128 stands for zero in the data rows.
Here are some numbered points:
[ 31 101  76   0 117 126 154 222 163 111  94 124 212] 0
[ 38 118  60   0 131 125 161 232 155 129  79   0 194] 1
[ 93 128 177 181 124  58 126  82 112 120 145 195 119] 2
[216 142 135 173 131 163 134  97 120 153 125 182  99] 3
[ 66 142  51   0  57 140 158 125 123 129  73   0 147] 4
[199  32 167 153 171  86 200  22 106 129 193 179 103] 5
[ 98 156  72 123 131 172 145 240  58  86 105   0 124] 6
[ 55 147  94  23  76 125 126 125 161 129  69   1 186] 7
[ 39 107  77 123  94 140 140 216 158 112 125   0 171] 8
[ 94 129  60 123 131 149 125 255  52  58  92 124 125] 9
[201 126 163 207 131  92 167   6 129 163 169 124 109] 10
[142 145 110 152 128 125  96 148 127 123 125 122 119] 11
[ 46 133 135   0  88 125 172 234 157 116  77 124 119] 12
[164 135 155 214 131 110 108  63 138 129 144 219 119] 13
[108 186  99  69  92 178 116 224 103 124  89 124 139] 14
[106 148 171 207 129 125 120  80 123 116 139 124 105] 15
[157 126 143 202 131 125 103  77 141 125 142 200 122] 16
[136 126 158 212 145  92 117  71 123 113 154 211 109] 17
[ 75 166 135 144  87 144  77 180 152 129 104  92 119] 18
[156 126 125 162 125 160 125 142 123 130 113 124 112] 19
[ 39 107  73 123  94 138 112 125 162 129  98   0 183] 20
[128 126  84  57  66 160  92 219 135 129  91  16 119] 21
[128 117 135 206 118  54 124  43 109 109 152 207  97] 22
[ 46 146  85 123  83 138 155 225 159 117  74   0 182] 23
[224  35 171 155 176 125 199  22 100 129 189 175  92] 24
[114 174 149 191 120 128  89 125 142 122 122 155 123] 25
[128 107 130 114 112 118 111 125 137 109 144  68 148] 26
[152 113 153 207 131 125 132 125 108 117 165 214 119] 27
[102 183 118 124  84 165  86 125 153 127  98  93 145] 28
[ 50 141  88 123  75 125 137 222 156 119  72   0 186] 29
[126 134 135 209 146  77 112  78 138 106 150 207 119] 30
[186  96 163 222 165  83 154   5 123 143 125 238 120] 31
[128 108 158 211 169 119 166 125 125 171 148 124  91] 32
[128 171 135 189 123 134  90 125 143 127 125 124 121] 33
[ 60 144 135 146 100 116  97 162 152 111 125 107 141] 34
[ 46 126 115 126  98 118  94 169 123 129 131  63 152] 35
[110 162  89  43 108 185 125 222  89 112 113 124 137] 36
[200 152 135 139 143 177 125 125 113 151 123 148 117] 37
[192 112 152 217 175 108 134  30 142 136 155 231 119] 38
[174 162 135 110 138 189 120 125 111 130 112 124 123] 39
[ 42 126  78   0 131 132 174 229 155 114  94   0 196] 40
[255  90 146 185 182 137 173  16 109 162 161 194  93] 41
[ 28 126 112 123 112 116 106 190 163 113 122  25 195] 42
[178  95 135 123 131  75 125  11 113 142 125 124  94] 43
[217  54 168 165 190 100 195  30 124 177 125 202 103] 44
[200 129 117  88 160 202 161 154  95 145 129 131 123] 45
[ 77 126  76 123  73 168 111 125 103  98  98   6 139] 46
[ 35 126  76 123 131 143 115 200 123 120  99   0 119] 47
[ 86 169 152 173 108 126 125 125 156 129 113 124 131] 48
[ 71 117 137 158 120  94 101 136 126 129 141 124 118] 49
New points follow, each followed by the number of its nearest point above by angle.
[ 58 149 101  77  93 150  86 125 123 110  93  39 169] 7
[101 186  94 123  89 178 127 236  96 129  77  35 140] 6
[120 161 135 123 117 183  97 193 103 121 115  66 125] 6
[128 150 115 123 119 138 125 125 164 117 123 104 147] 28
[145 176 118 130 131 182 100 186 123 141  99 120 121] 14
[141 148  80  43 123 200 139 217  72 119 129  56 119] 36
[128 131  74   0  94 146 114 220 151 104  85 124 193] 0
[128 144 148 147 104 121  87 171 155 118 108  99 119] 18
[195  72 135 206 131  77 125 125 104 157 174 221  93] 27
[ 66 115 135 159 131  88 102 116 114 129 147 126 129] 49
[ 41 122 110  93 109 137  85 193 170 119 107  51 195] 42
[ 59 162 123 123  83 151  88 198 123 129 125  61 160] 35
[108 150 124 171 122 134  79 141 156 120 132 124 142] 33
[ 84 147 124 154 127 140  79 125 159 129 138 119 137] 34
[197 130 135 213 160 125 135  52 135 149 125 124 112] 10
[ 45 143 135 102  95 125  83 209 168 109 125 124 119] 34
[ 31 113  62   0 101 132 125 125 165 107  92 124 200] 0
[183 126 135 201 166 127 125  72 135 129 144 207 115] 38
[128 132  65   0  80 130 194 125 123 129 125   0 179] 4
[ 35 114 146 140 136  95 125 145 123 102 151 122 119] 49
[103 126 118 128 104 125  83 185 146 126 125 124 119] 18
[128 128  91  31 162 201 151 213  82 123 119 124 119] 36
[ 55 113 148 133 120  82 125 125 120 104 153 107 142] 49
[ 60 126 126 131 131 125  81 191 158 126 101  79 151] 42
[128 135 121  87 131 132  98 125 172 124  94  45 119] 7
[ 88 165  91  72  87 161  98 212 123 109  95  39 119] 21
[107 169 143 184 117 117 100 131 153 129 125 154 120] 25
[ 81 126 157 170 144  74 125 107 123 101 125 168 132] 2
[104 163  96  38 131 176 109 231 100 108 104  52 119] 36
[ 70 126 154 173 144  70 114 125 119  94 125 124 130] 49
[ 79 157  64 123  60 161 132 235  79  78  86   0 119] 6
[ 51  36  78 123 131 119 228 242 135  88 143   0 210] 8
[128 147 135 123 131 125  73 125 144 111 117 124 146] 28
[170 138  94 109 131 188 125 159 110 131 129 109 125] 45
[137 126 170 220 141 125 126  62 119 129 141 124  97] 15
[230  63 175 123 182 125 206 125 123 195 125 196 106] 44
[128 177 107  77  80 160  87 224 168 124 125  39 163] 21
[ 95 126 135 179 131 131  86 140 149 120 121 142 130] 25
[136 175 145 123 129 143  94 127 146 131 125 162 120] 25
[212 100 153 226 172 125 142  21 138 139 157 236 104] 38
[ 68 126 125 153 122 127  82 160 159 100 125 111 119] 34
[128 149 117 162 122 134  91 134 140 129 125 129 114] 33
[172 163 124 149 130 169  96 143 123 137 125 149 120] 37
[198 122 155 218 178  92 132  36 132 138 150 233 104] 38
[ 97 162 137 160 131 141  93 167 123 121 125 116 119] 18
[ 98 142 177 207 129  67 127  73 114 110 143 203 121] 2
[ 70 126 135  89 102 166  84 125 148 115 103 124 166] 28
[153 126 135 165 147 146  96 120 146 117 133 162 128] 16
[126 168 154 204 131 113 125 125 149 127 122 181 119] 25
[203 111 167 123 170  89 125  13 126 129 152 124 103] 43
[241 108 163 205 174 125 173  28 123 167 140 215  95] 41
[135  92 135 201 131  47 144  37 113 129 173 224 121] 22
[ 51 126 161 149 129  84 112 125 134 129 127 130 139] 49
[117 159 105 131 131 159  82 166 130 119 130  91 119] 18
[185 126 165 187 152  73 167 125 104 163 180 201 119] 27
[128 154 105  68  82 125 100 125 123 129  82  33 174] 7
[109 156 157 202 121 125 106 102 137 110 125 180 121] 25
[201 158 135 188 149 148 118  83 135 142 130 194 105] 3
[128 160  65   0  64 165 144 125  79  85  85   0 129] 4
[128 153 106 141 127 125  89 157 120 129 133 116 111] 11
[168 140  95  82 165 199 138 125 102 129 125 113 131] 45
[ 47 144  94  59  91 152  93 218 174 117  93 124 180] 0
[228 106 134 171 131 147 152  70 123 129 149 124 119] 41
[171 118 100  54 151 203 155 184  82 126 142  81 118] 45
[ 58 165  57   0  58 144 161 125 129  88  58 124 159] 4
[139  88 161 201 121  53 145   9  97 131 176 216 104] 22
[128 145 107 135 135 178 106 138 110 129 139 128 105] 39
[ 93 177 142 162 106 141  81 167 160 129 117 119 137] 18
[144 126  92  92 121 125 118 189 123 122 126  76 119] 21
[202 141 114 101 156 199 150 163  93 150 120 130 124] 45
[128 149 114 121 111 144 125 192 161 129 124 124 119] 14
[172 126 164 220 160  66 152  16 120 131 125 244  99] 31
[ 72 126 135 179 124 125 108 129 140 111 138 152 125] 49
[ 65 161  73  26  61 160 125 125 120  99  90   0 147] 4
[ 65 125 147 166 123 125  87 134 154  96 140 142 152] 34
[232 126 135 179 174 144 145  45 105 148 150 189  98] 41
[108 144 142 187 139 125  87 120 123 112 144 158 127] 25
[130 188 117 106 109 182 125 205 124 129 125 124 137] 14
[199 156 123 153 141 179 127 129 117 143 122 154 110] 37
[ 41 124 135 107  87 132  84 183 151 129 115 124 154] 34
[128 188 135  80  78 125 110 217 131 129  79  58 141] 21
[ 95 129 180 188 131  57 140  72 113 110 146 205 108] 2
[149 117 183 216 133 125 143 125 117 141 156 237 111] 27
[ 88 157  95  73  81 125  83 202 123 129 106  49 149] 21
[229  63 153 169 171 109 125  13  99 168 171 189  94] 41
[128 166  75  11  94 125 115 244 106 129 125 124 151] 36
[174  93 160 215 131 125 125 125 109 129 165 224  90] 27
[140 144 121 169 126 145 125 118 129 119 144 124 108] 33
[ 93 162  67 123  79 125 139 242  67  88  97   1 124] 6
[ 85 126 135  80  86 172 103 219 128 120  82  57 142] 21
[192 126 124 145 148 184 116 129 122 145 125 155 120] 37
[ 41 146  99  40 131 143 112 212 168 115 125 124 179] 0
[128 175 104  69  77 152  97 222 123 114 125  34 158] 21
[ 33 133 135 107  97 125 103 186 161 125 102 124 160] 34
[111 144  91   0 127 185 147 247  74 101 117 124 143] 36
[121 187 121 123 115 174  94 191 134 129 125 124 131] 14
[143 149 101  79 131 125 125 199 110 129 125  97 141] 36
[143 165 146 194 121 132  92 106 137 126 115 124 124] 33
[ 66 130 153 156 131 125 122 129 133 112 140 147 129] 49
[101 148 122 153 105 142  82 156 140 118 125 124 119] 18
